(in the rows, 128 means zero)
Rotation paths and how fast each direction turns (degrees each step)
Each turn is a multiple of 5 degrees from 10 to 175, or 0.
Each row of a path follows its step; steps can be skipped.
Rotation 1:
step 0: [138 126 122 125 122 124 126 124 123 132 144 132 129 136 134 121 118 120
 119 121 128 125 119 121 124 113 136 126 119 134 137 129 132 132 133]
step 1: [125 141 131 137 132 129 128 118 131 119 120 125 144 134 134 129 125 139
 136 138 129 124 129 142 138 136 129 132 132 122 129 120 121 131 126]
step 2: [133 118 119 133 130 127 132 132 122 128 126 121 124 124 112 142 137 121
 129 128 128 137 124 128 118 135 122 124 119 135 132 143 130 127 136]
step 3: [117 120 119 126 123 125 121 125 129 131 131 128 127 117 137 130 127 133
 122 128 126 126 133 126 138 107 141 125 133 122 125 119 120 123 120]
step 4: [142 133 128 127 127 131 118 126 123 115 122 140 135 136 124 117 126 120
 136 123 137 130 118 126 123 130 120 138 118 127 131 119 132 128 131]
step 5: [122 132 135 137 142 128 132 125 137 138 130 110 128 123 128 144 136 137
 125 126 121 121 129 130 127 133 129 135 121 124 128 124 129 133 135]
step 6: [126 113 121 128 131 138 128 135 124 124 135 133 127 135 119 126 126 124
 137 117 133 128 127 133 126 125 136 121 135 130 127 141 118 115 117]
step 7: [133 137 119 131 120 115 125 117 126 127 135 122 120 126 137 128 118 136
 133 127 131 133 126 112 137 120 120 134 131 130 127 118 128 136 132]
step 8: [128 126 132 132 128 133 125 133 133 134 119 136 150 132 127 129 129 128
 132 130 114 120 119 132 114 135 125 127 124 117 141 130 126 131 131]
step 9: [125 123 126 135 133 124 129 124 121 121 134 121 114 122 127 143 133 118
 115 123 133 123 127 139 134 137 131 130 131 138 127 129 119 134 120]
step 10: [129 123 121 130 120 134 135 127 128 122 126 126 137 129 125 121 128 135
 132 120 125 140 136 127 131 108 126 124 134 129 142 124 138 116 128]
step 11: [134 135 128 130 131 115 120 123 120 125 124 129 124 134 123 127 130 131
 125 146 128 116 125 113 121 131 129 136 119 115 127 125 119 129 122]
Directions:
[128 128 124 130 129 127 128 132 129 128 128 121 128 129 126 125 127 127
 125 127 129 133 131 129 127 127 125 127 130 125 126 130 126 127 126]
95
[127 129 131 132 128 133 128 130 128 130 129 126 128 128 129 132 127 128
 128 129 129 128 130 131 129 132 124 126 123 131 129 127 125 125 127]
100
Rotation 2:
step 0: [133 136 134 127 121 120 121 130 130 126 128 117 119 140 127 123 122 124
 126 136 136 136 125 131 119 123 140 127 138 135 133 123 117 126 128]
step 1: [124 130 133 128 118 131 130 133 131 125 113 121 141 127 126 132 131 127
 138 137 129 136 127 130 118 126 136 111 122 125 132 120 129 129 127]
step 2: [127 137 131 124 137 122 134 137 123 124 134 121 121 133 124 129 122 137
 137 135 134 136 126 131 134 129 131 119 128 126 134 114 120 118 118]
step 3: [132 133 126 125 129 138 118 146 125 141 127 125 135 127 120 125 124 128
 138 123 127 136 122 133 116 127 135 121 132 118 124 121 128 126 132]
step 4: [130 137 129 121 136 119 122 141 128 132 115 126 120 123 133 136 119 130
 132 132 126 134 130 126 134 119 137 119 123 126 128 138 124 118 124]
step 5: [133 130 136 131 128 128 126 139 128 133 118 130 136 143 119 126 118 133
 142 121 132 137 121 122 124 122 120 129 129 135 123 131 128 122 127]
step 6: [140 133 135 122 128 127 121 136 125 124 123 125 127 125 128 143 134 126
 133 134 137 137 133 123 120 130 137 132 132 137 130 132 126 112 133]
step 7: [116 135 135 119 117 132 125 123 120 129 121 124 140 127 122 138 121 140
 138 128 123 131 125 126 122 122 125 126 136 132 129 129 124 120 121]
step 8: [132 134 127 126 133 123 125 138 119 125 123 133 131 130 139 131 126 144
 129 130 128 139 128 132 118 145 132 134 129 133 135 122 128 121 122]
step 9: [127 141 128 115 125 135 125 133 128 131 132 142 138 128 128 139 124 130
 124 118 121 142 130 123 124 122 126 121 131 122 133 123 123 125 132]
step 10: [115 132 120 126 135 128 121 139 133 135 117 128 125 136 134 141 134 140
 128 127 130 138 126 129 131 127 129 141 127 125 126 130 122 122 122]
step 12: [127 131 131 128 128 119 121 128 123 135 116 134 132 134 119 135 141 131
 116 135 133 138 140 130 125 118 133 137 129 133 130 126 122 126 124]
Directions:
[126 131 129 129 129 133 131 127 128 128 130 129 127 125 131 128 128 133
 128 130 128 129 127 129 125 131 127 125 127 127 129 124 124 131 129]
55
[134 127 131 129 130 129 129 130 129 131 128 125 126 127 124 126 129 129
 130 132 125 127 123 126 130 126 131 125 127 128 129 127 130 129 126]
25
[126 129 128 126 130 126 129 125 129 126 128 132 126 126 124 130 130 129
 129 131 125 129 133 128 128 124 124 124 128 126 128 130 127 126 126]
140
